[-68 -21 -29   6   4]  Pala
[ 30 -82  54  -7  -6]  zegup
[-42  77 -45  19  -2]  Livi
[ 75 -45 -23 -81 -53]  fato
[-73 -78 -73  35 -47]  vos
[ 83 -27 -57  25  43]  nezil
[-61  70  77  71 -65]  kel
[  7  31  75  32 -31]  veve
[-76 -74  51  66  75]  setof
[-18   9  18  37 -19]  Numu
Table of tags by key:
[-68] -> Q4
[-69] -> Q966
[75] -> Q224
[-27] -> Q299
[84] -> Q219
[7] -> Q351
[8] -> Q84
[83] -> Q364
key nezil 0:  : Q364
asked: [-76 -74  51  66  75] : setof
present: [-61  70  77] : yes
asked: [ 75 -45 -23 -81 -53] : fato
present: [31 75] : yes
present: [ 70 -61] : no
asked: [-42  77 -45  19  -2] : Livi

[-2 -3 -2 -2 -2 -3 -2 -3 -3 -3]  Lapog
[-51 -66  28 -17 -18  32  -9 -64 -60 -23]  Febi
[-14 -26  39 -56 -31  52  -6 -37 -12 -20]  Vokin
[ 31 -14  31 -59  35  -4  15 -11  26 -65]  kemu
[ 35  37 -26 -23   1 -31   3  23  38 -11]  subu
[  4 -45 -14  -9  55 -46  50 -79 -36 -74]  gen
present: [ 53  -6 -37] : no
Table of tags by key:
[-64] -> Q129
[-31] -> Q766
[-12] -> Q330
[-37] -> Q409
key Vokin 7:  : Q409

[  7  34   2   4   6 -28  51  -8  42] : nide
[  5  38 -35  25 -38   6 -21 -34 -34] : susak
[-13 -22   6 -60  24  17   1 -19  30] : por
tags:
[51] -> Q630
[16] -> Q374
[-28] -> Q912
[-29] -> Q968
[6] -> Q629
[17] -> Q404
key nide 5:  : Q912
present: [ 5 38] : yes
asked: [  7  34   2   4   6 -28  51  -8  42] : nide

[ 18 -49 -12 -51] : Sig
[ 16 -21 -26 -23] : rafo
[  8 -36  13 -27] : rus
[82 13 18 -9] : Taza
present: [ 16 -21 -26 -23] : yes
tags:
[-27] -> Q300
[-9] -> Q834
[18] -> Q503
[13] -> Q584
key Taza 3:  : Q834
asked: [82 13 18 -9] : Taza
present: [-35  13 -27] : no
asked: [ 18 -49 -12 -51] : Sig

[ -7  79  29  60 -50]  kelo
[-20  79  29  56 -57]  miki
[ 2 81 29 56 46]  rebuf
key -> tag
[60] -> Q119
[82] -> Q725
[81] -> Q93
[78] -> Q390
[79] -> Q272
key kelo 1:  : Q272
asked: [-20  79  29  56 -57] : miki
asked: [ -7  79  29  60 -50] : kelo

[-25 -10 -16 -54 -39 -53  15 -37 -23]  gada
[ 64  45 -61  11 -28  21 -26 -52  54]  Nal
[-29  -6  -7 -75 -60 -78  39 -44 -29]  tono
[-36 -28  -7 -52 -28 -49  14 -24 -38]  Nota
[ 34  25 -40   4 -20   9 -21 -33  31]  keto
[-34 -70 -17 -31  13  -6 -17 -10 -59]  pobin
[-34 -17  35 -15 -49 -37  13  18 -36]  somud
[-38 -22  -9 -83 -52 -79  38 -44 -42]  ziri
present: [ -7 -52] : yes
present: [ 31 -33] : no

[ 48   8 -18 -46 -45 -31 -15  63  34 -54  26 -28 -31   1  57  11] -> mebe
[ 24  30   6  -7 -18 -14  18  39  20 -41 -47 -17 -26  -9   9  -4] -> ker
[ 26 -26 -18 -27 -29 -18 -21  62  40 -27   7 -18 -26  -6  42   4] -> vezo
[ 12  26  18   4  -5  -2  20  15  11 -20 -42  -7  -8  -3  -6  -7] -> zure
[-27  36   8 -16 -19 -17   8 -65 -71 -48  11 -20 -15 -20 -28   6] -> dagiz
[ 35  14   6   7   6   5  18  54  43   5 -27   4   2   6  19 -11] -> butik
[-28 -28  -7  19  15  33  -2  34  16  43 -42  20  -7  10  -7   5] -> retil
tags:
[5] -> Q476
[7] -> Q636
[-46] -> Q386
[18] -> Q268
key butik 3:  : Q636
present: [-48  11] : yes
asked: [ 24  30   6  -7 -18 -14  18  39  20 -41 -47 -17 -26  -9   9  -4] : ker
present: [  6 -27] : no
present: [54 18] : no
present: [-29 -27] : no

[ 41  23   3 -13] -> vilen
[-27  40  31  38] -> Vodug
[-18  -6  53 -77] -> bavug
[-18  -6  53 -16] -> bodas
[-17  18  16  19] -> kizi
[21 48  3 -4] -> gar
[-56  45  19 -37] -> fis
present: [ 23   3 -13] : yes
key -> tag
[-6] -> Q643
[16] -> Q449
[18] -> Q680
[19] -> Q714
key kizi 1:  : Q680
present: [ 41  23   3 -13] : yes

[  2  -1  -2  27 -17]  dufi
[  2  -1  -2   2 -20]  lun
[  3  26 -37 -47  -9]  Rep
[-69 -15  72  -2   0]  Lumo
[  2  35  17 -31  36]  sivo
[  2  -1  -2  27 -20]  pobiv
[-69 -15  72  -2  13]  ragub
present: [ 3 26] : yes
present: [-69 -15  73  -2   0] : no
present: [ 3 -1] : no
present: [ 3 -1] : no

[ 23  42  51 -25 -12  -1 -32  64  11  16  10 -21] -> rim
[  4  25  29  33  -7 -20  24 -29  15  15  18  13] -> bozaz
[ 23  25  29  33  -7 -20  24 -29  15  15  18  13] -> vuku
[ -1 -57 -34  38  -5  -1  29 -54 -31  27   3 -40] -> Davol
[ 41  11 -56 -39   5 -19 -10 -68  46  12  25 -14] -> getog
Table of tags by key:
[11] -> Q957
[-12] -> Q857
[-13] -> Q357
[15] -> Q407
[12] -> Q51
key rim 8:  : Q957
asked: [ 41  11 -56 -39   5 -19 -10 -68  46  12  25 -14] : getog
present: [29 33 -6] : no
asked: [ 23  25  29  33  -7 -20  24 -29  15  15  18  13] : vuku

[ 17 -11   2  -4 -17   4 -14  19   1   6 -20]  benat
[-16  12   2  -9  25   5   0 -15   3  -2  23]  levu
[ -4  -3  -1   7 -11 -12   5   0   1   3  -4]  Labi
[-16  12   2  -9  25   5   0 -15   3  -2  31]  vavug
[ -5 -27  16 -22  17   9 -17  19  19  19   2]  potis
[ -5  -3  16 -22  17   9 -17  19  19  19   2]  vivar
key -> tag
[-15] -> Q266
[-20] -> Q361
[31] -> Q987
[2] -> Q111
[30] -> Q732
[1] -> Q240
[-16] -> Q70
key vavug 10:  : Q987
present: [  3 -15   0   5] : no

